(in the rows, 128 means zero)
Each path below is one point turned by a fixed rotation once a step. After each direction that follows a path, write how fast that rotation turns it, in deg/step (0 if it stays still).
Each turn is a multiple of 5 degrees from 10 to 175, or 0.
Each row of a path follows its step; steps can be skipped.
path 1
step 0: [125 129 135 131 121 115 141 121 126 134 123 130 131 123 129 134 121 122
 124 128 132 127 126 126 122 132 129 123 133 135]
step 1: [128 137 126 121 129 131 125 123 130 128 120 128 125 127 134 132 136 123
 122 129 130 115 126 132 117 115 126 128 130 125]
step 2: [129 131 127 129 133 126 124 127 133 132 142 135 121 119 129 127 131 131
 118 120 125 127 122 123 123 137 123 134 128 130]
step 3: [127 128 123 127 124 119 131 130 133 127 132 122 127 123 125 126 133 125
 126 134 138 137 116 126 132 120 136 134 119 122]
step 4: [119 129 133 126 130 130 136 137 120 127 123 130 132 121 130 130 130 130
 139 125 135 124 118 123 126 129 120 128 126 137]
step 5: [134 142 117 130 133 121 122 127 128 121 121 134 136 126 131 123 121 134
 127 133 134 125 130 126 125 125 124 131 132 127]
step 6: [120 132 122 126 123 127 133 117 133 132 128 124 130 127 124 132 122 131
 121 116 133 137 123 133 123 135 120 126 134 127]
step 7: [125 129 124 126 127 129 131 118 120 119 133 132 131 126 126 135 136 126
 119 124 127 126 126 124 130 112 131 125 119 129]
step 8: [123 133 132 135 119 122 130 138 122 127 139 134 119 116 132 128 131 129
 126 130 132 125 133 132 124 130 121 124 130 127]
step 9: [136 142 127 127 124 121 135 126 124 138 123 131 121 131 133 127 128 126
 128 129 133 129 122 124 135 124 129 140 129 123]
Speeds:
[129 127 129 129 130 129 130 129 127 126 129 133 127 131 126 130 126 125
 128 128 131 131 126 129 124 126 126 129 129 126] : 0
[128 130 129 128 124 126 130 126 125 128 128 129 125 130 128 129 128 127
 125 125 128 127 133 129 129 126 129 125 130 129] : 45
path 2
step 0: [125 126 126 125 131 133 135 134 120 117 127 131 135 129 124 122 125 135
 127 137 133 134 130 120 124 132 127 130 129 132]
step 1: [135 129 130 129 121 124 128 127 128 123 134 125 129 128 124 122 124 131
 134 126 126 127 115 131 123 127 123 139 125 137]
step 2: [130 122 136 127 124 130 125 132 130 130 128 133 126 128 133 135 120 128
 122 117 138 128 124 136 127 124 120 128 127 127]
step 3: [119 122 126 132 134 133 122 127 130 123 136 130 123 133 130 140 128 131
 131 133 138 125 130 127 133 130 132 127 128 132]
step 4: [127 127 120 138 126 129 131 134 135 123 126 130 134 129 121 125 135 134
 126 133 130 132 118 130 131 131 136 126 128 127]
step 5: [126 124 130 129 117 131 126 131 133 129 124 125 132 119 126 124 136 120
 129 120 129 131 129 127 121 129 129 134 127 137]
step 6: [134 126 133 136 124 133 129 120 119 132 126 133 129 125 129 137 130 129
 125 125 130 118 134 137 122 128 129 129 130 131]
step 7: [125 119 124 123 130 129 133 120 132 132 138 134 129 137 128 129 127 129
 127 131 130 128 129 131 120 130 135 119 134 125]
step 8: [129 130 128 134 134 119 128 128 140 130 127 130 120 129 125 122 129 128
 120 130 125 132 126 123 123 137 133 126 125 135]
step 9: [128 125 123 129 130 129 128 138 120 126 118 128 133 121 131 127 122 128
 119 129 128 132 133 123 117 131 124 132 128 133]
Speeds:
[127 125 124 130 130 125 129 129 130 129 126 130 126 130 130 128 129 128
 127 131 130 129 129 124 130 128 130 128 124 127] : 80
[128 130 124 128 127 131 128 132 128 127 130 130 128 126 127 126 127 127
 125 129 124 129 130 128 132 129 130 128 128 132] : 80
[132 126 128 127 130 127 130 127 127 128 129 126 127 132 127 125 128 127
 124 129 127 127 131 127 126 131 125 129 129 128] : 40
path 3
step 0: [126 122 135 131 125 122 131 126 118 126 120 128 132 123 130 123 133 127
 129 131 119 125 128 124 119 124 123 136 124 135]
step 1: [128 139 128 138 134 132 128 124 135 130 124 136 133 136 118 130 132 132
 131 124 130 126 126 121 130 127 132 131 124 126]
step 2: [128 130 119 133 121 128 126 137 129 125 129 120 136 123 131 121 125 126
 128 134 129 120 133 132 134 132 137 131 136 128]
step 3: [130 117 125 133 135 124 140 128 124 122 124 131 125 124 125 124 139 126
 128 129 126 134 131 126 122 131 124 127 129 136]
step 4: [123 132 122 132 129 139 131 129 133 135 130 135 135 138 130 131 125 135
 133 127 132 132 123 126 130 137 125 123 124 130]
step 5: [131 126 122 124 121 120 123 136 127 133 129 131 127 116 130 122 121 127
 125 139 124 123 123 126 129 134 131 128 129 129]
step 6: [125 115 127 131 128 127 131 121 130 127 128 138 120 126 118 135 137 124
 123 126 132 135 125 127 128 128 129 130 132 127]
step 7: [116 126 130 132 116 133 128 130 125 132 136 128 134 135 133 133 124 132
 134 126 130 127 123 135 133 126 130 127 122 132]
step 8: [132 129 135 127 127 117 130 132 125 134 123 128 130 117 126 129 127 131
 125 132 119 122 120 123 121 123 132 134 127 135]
step 9: [127 127 127 135 126 137 128 117 134 130 121 133 132 130 118 136 135 125
 126 125 131 122 133 124 130 126 130 133 132 123]
Speeds:
[131 125 128 126 129 123 128 128 132 123 124 130 129 129 127 129 127 129
 127 127 128 128 127 129 126 128 126 130 127 130] : 135
[129 128 129 128 130 126 128 129 129 129 126 127 129 125 133 129 129 127
 128 130 134 127 126 126 131 126 128 128 130 128] : 120
[131 128 125 126 128 129 131 128 131 129 128 129 128 127 130 126 131 131
 127 129 129 128 130 130 128 132 126 123 128 128] : 45
path 4
step 0: [121 129 136 130 126 130 127 127 132 132 133 126 126 133 126 117 133 132
 126 122 125 132 122 118 127 118 130 128 115 130]
step 1: [132 136 135 126 136 127 126 128 129 129 131 128 134 130 128 125 130 144
 120 125 128 139 125 131 129 128 134 122 130 132]
step 2: [135 126 138 131 133 131 120 137 127 128 131 135 130 132 125 132 137 133
 130 134 132 123 122 134 132 128 127 117 129 124]
step 3: [129 118 132 140 129 133 125 125 126 131 128 134 133 127 128 129 138 130
 131 120 133 121 125 121 130 119 130 130 121 130]
step 4: [136 120 132 131 130 131 130 116 129 128 138 133 133 128 133 131 125 137
 121 128 122 135 126 126 128 125 137 134 130 133]
step 5: [138 122 135 122 125 135 122 131 126 132 136 130 122 133 125 131 127 132
 122 140 124 131 130 132 131 130 132 127 119 123]
step 6: [132 122 130 124 131 131 121 126 127 128 123 121 125 128 123 127 136 130
 124 122 134 123 135 132 131 114 133 127 116 125]
step 7: [134 122 135 125 134 126 129 124 137 124 130 120 131 128 137 125 132 132
 124 126 128 121 128 132 126 117 135 130 138 133]
step 8: [127 120 138 125 122 129 129 139 136 132 137 128 127 137 138 124 132 130
 129 131 119 126 125 127 130 128 130 126 125 127]
step 9: [122 132 131 127 133 133 128 131 129 129 133 126 130 134 125 125 132 134
 127 118 122 134 125 127 131 119 129 127 111 124]
Speeds:
[128 130 128 127 134 130 128 130 123 127 126 128 128 129 129 128 127 129
 130 130 131 127 131 131 128 127 129 127 127 125] : 90
[124 125 128 131 128 130 127 129 130 128 127 129 132 126 131 128 127 128
 131 127 127 122 127 131 129 129 131 128 130 128] : 80
[126 130 127 126 130 127 127 124 126 130 130 127 131 129 131 130 127 130
 125 126 129 127 128 129 125 127 127 129 131 131] : 120
[126 125 131 126 128 127 129 132 126 125 129 131 127 130 126 130 128 129
 125 128 125 126 131 130 127 132 127 127 129 129] : 115
path 5
step 0: [119 136 129 135 123 127 121 132 129 127 121 120 132 129 123 123 127 134
 128 138 127 130 132 126 137 119 129 124 131 120]
step 1: [133 133 132 127 135 137 127 116 125 137 126 124 127 131 125 128 140 131
 130 130 129 125 121 120 119 125 129 128 128 135]
step 2: [122 117 127 122 114 123 127 125 126 127 124 119 134 134 125 127 126 134
 134 125 121 126 129 123 136 124 123 132 123 129]
step 3: [129 124 130 124 137 137 130 131 124 129 125 131 134 133 133 120 132 133
 124 139 139 125 122 130 125 120 128 137 126 121]
step 4: [131 127 123 128 123 134 134 126 115 121 133 126 139 122 120 130 127 128
 129 120 122 126 131 125 125 127 131 134 126 140]
step 5: [126 127 126 127 125 121 134 130 121 121 128 134 125 133 134 129 130 132
 133 123 134 131 121 128 131 121 136 132 129 110]
step 6: [130 130 119 127 136 133 134 128 126 130 137 127 134 113 121 122 130 134
 125 131 131 125 124 127 135 130 130 120 135 130]
step 7: [128 130 118 131 127 118 128 127 123 135 123 129 127 129 128 127 136 116
 134 122 122 134 121 123 132 132 135 135 124 126]
step 8: [127 117 119 123 130 124 137 128 132 133 131 127 123 135 126 130 124 131
 118 129 134 119 119 135 131 131 125 121 130 126]
step 9: [138 128 126 125 135 129 131 136 128 125 119 126 134 120 132 119 125 117
 124 127 121 137 128 128 131 135 122 133 126 130]
Speeds:
[125 126 131 130 130 129 124 128 130 129 131 131 125 126 129 129 127 129
 130 125 129 129 130 131 128 130 127 130 129 129] : 0
[130 130 126 130 128 130 129 127 129 128 128 125 129 125 128 124 130 129
 128 126 128 128 129 128 122 132 125 130 129 127] : 135
